Where one turn sends some rows of the set: a few examples, then the rows asked
nogat: [-29  -2  -9  -6   1  19   5 -14 -13  11   7  35 -14 -16  20   8 -23 -14
   5 -23   6   6 -31 -12  -7  -5 -20 -29]
sog: [-15 -17 -19 -18 -17 -15 -22   5  13 -21 -18 -17  19  -7  26  -5   5  -8
  10  27  -6 -26  -6  -3 -29 -17 -30 -24]
Duso: [ -6 -11  30 -12  14   3  17 -64   2  -6   5  -1   3  -1   0  -8 -15  14
   0 -15  17 -13  -1 -10 -17   0  18   9]
Bam: [ -9 -21   1 -30   5   7  38  20 -16  -5  25  -1 -18   1  -3  23  31 -14
  -4   8   1   3   8  -8  14  -2 -11  11]
Zer: [-23 -12 -12   8   8   0 -13  46   2 -14   7  -7  16  22 -33  -2 -15  10
  28  -1 -16   5   2  -7  -9 -19   9  11]
Kig: [ 16 -15  36   0  -4 -11  -9  -9 -21 -14  -1  13 -10 -13  29 -29 -10  32
  -7  16   9 -24   1  -7  -1 -24 -18 -34]
Goto: [ -6  24  -4   1  14   8 -36  30  -6  -5  34  -3 -16  14 -13 -12  -6   1
  -1   8  -1  -2 -13 -22  17  25 -14  18]
naz: [  5  25   6  -2   9  -2 -23   5 -15  -8  32  15   8  25 -18  -8   8   3
  -2   2 -13  26 -10  -7 -15  33   6  25]
vapon: [ 18   0  -9   2 -21   3   5 -29   6  -7 -12  10 -15  20 -10  15   0   0
  17   7  12  -9  -1 -25 -37  30 -17  27]
Limov: [ -6 -16  17 -12 -16 -22  -9 -10   7 -10  16   4  19   5  -4   8   2 -25
  -9  55   2   4  -5  -9 -38 -13 -34 -11]
nokev: [ 13 -15  38  -7  -5 -30 -16 -11 -17  -5   7  18   2 -21  12 -30  -1  16
 -18   7  -1 -25  -3   1   7 -28 -19 -31]
Tol: [-30   2  -1  -6  -3  -5  12 -49   4   7   7  -6   8  -7 -17 -25 -12   6
 -31 -13  21 -19 -14 -14   1  -9  14 -15]
Kab: [  0  14 -15   1  30  16 -19  26 -10 -19   7   6  -2  17  -1 -18   4  21
  19 -14 -22   0  -5  -6  -7  30  -6  20]
lipa: [ -1   6  31   0   3 -11   7   5  27 -10  -2   6  26  -1  -7 -24  29  42
   3   3  14 -19  -6  20   3 -27 -16   0]
Buzag: [  7  12  41   7  -8   6  -6   6  17  -6   8  -3  11  13   0 -12  -8  40
   8  22  31 -16   8  17   4 -35 -16   3]
fizul: [-21 -12 -17   3   3 -12 -23  24   7 -17   4   1  17  16 -46  -7  -6  10
  21   4   3  11  -4 -16 -24 -19  17  17]
libu: [ -6  12  27  -1  -9 -17 -11   8  27  -2   3   0  31  -1  -3 -17  22  34
  -2   0  12 -23  -6  26  15 -34  -8  -5]
vosi: [-27  -3  -6  -8  -1  11   1 -27 -11   9   4  42  -9 -15  16  12 -19 -12
   5 -23  11  13 -32 -15 -16  -4 -13 -24]
musa: [ -1 -19 -29 -28  -5  14  13  -5 -28 -15 -16   7   0  11   5  18   6   3
   8  -3   8  12  28   6 -26 -14  14  13]
sivok: [ -1  12 -36  -4 -31 -15   8 -10   5   5  -1  -4   0   1 -32 -13  13 -24
 -13  -7  -6 -15 -14 -10 -18  19 -25   6]
sidet: [ 17  -8  35  -3 -14 -17  -9 -19 -27 -12  -2  17   2 -10  27 -32  -7  28
 -13  14   5 -13   2   2 -12 -24  -8 -35]
nuti: [ -5 -27   0 -15  -1 -11  -7  -2  13 -25 -22  -1  23   2  32   6  12   0
  25  23 -20 -15  -1   3 -42  -8 -26 -13]
bor: [-24 -18  34   5  25  10  27 -28   3  10   6   7   3   7   6   6 -20  14
  -3 -22 -12 -24   1  -4  19  -3   5  -8]
matup: [  3  18 -22   9 -43  11  -2   7  -5  10   1 -17 -10  24   9  12 -24 -20
   5  -2 -16 -23   4  -1  -1  16 -19   0]
Kon: [-11 -18 -40 -26  -8  18  -6  15 -20  -9 -12  -9 -16   3   7  18  -7  -1
   5   2  20 -14  25  -6   4 -24   3   6]
logi: [-17   8   3 -11 -19  -7 -10  34   8 -24  36 -38  -1  15 -12 -11  11   1
  24  10   2   7 -21 -21  -7  -3  18  10]
kuf: [  5 -13   4   6  -6  -7   3   1  13  10  -3  15  -7  14  -9  32   5 -18
  17 -14 -30 -27   1  -8   6  24 -28  21]
lod: [ -7  -3  10 -23   6  15   5 -26 -14   3  21  19 -16 -25  23   3 -21 -29
  22 -29   3   5 -25   1 -15  -4 -21  -8]
Poni: [ -4  24 -26  -8   2  -7 -59   7  -6 -11   8   3   7  11  -9 -14   1   7
   3 -11  -3  -1 -10 -10  -4  20  12  19]
musot: [-10   1   1 -26  -1  11  -3 -29 -11   3  22  14 -18 -30  17  -3 -22 -32
  13 -26  14   1 -30  -4 -15  -7 -20 -12]
zudi: [-11 -11  -8 -39 -21 -15   6   0 -16   0  27  -1  -5  -2 -12  25  32 -26
 -20   8  14   8   5  -7   9 -10   9   8]
Pefu: [-22   5  11  -4  -1  17  13 -25  -4   8  16 -32  -5  -3  12 -19 -38   0
 -10 -18   3 -36  -1   2  20 -13   6 -17]
luro: [-12 -20  22  -4  -5  -5   4  16   6  -7  18  -4   9  10   8  10  -8 -23
  -1  53 -12  -8  -1  -4 -17 -14 -49 -18]
Melo: [  9  22  34   4 -19   2   0  -3  11  -7   9  -3  22  13  -5 -23  -3  37
  -1  22  30  -5   6  26 -10 -34  -8   0]
mez: [ 16 -19  40  -5   5 -23   4 -11 -20 -10   5  21   3 -20  10 -37   5  22
 -14   7  -4 -19  -2   3  -4 -22 -23 -30]
Nekuz: [-10  -2  22  -9  -8  -8  -4  24   8 -24  33 -21   4  22  -7   6  16   6
  36   7  -6  14 -15 -18 -14   4  23  21]

Bam turns into musa
Zer turns into Nekuz
Now find these:
sidet turns into nokev
sivok turns into matup
musot turns into nogat
libu turns into Buzag
luro turns into nuti
Poni turns into Goto
Pefu turns into bor

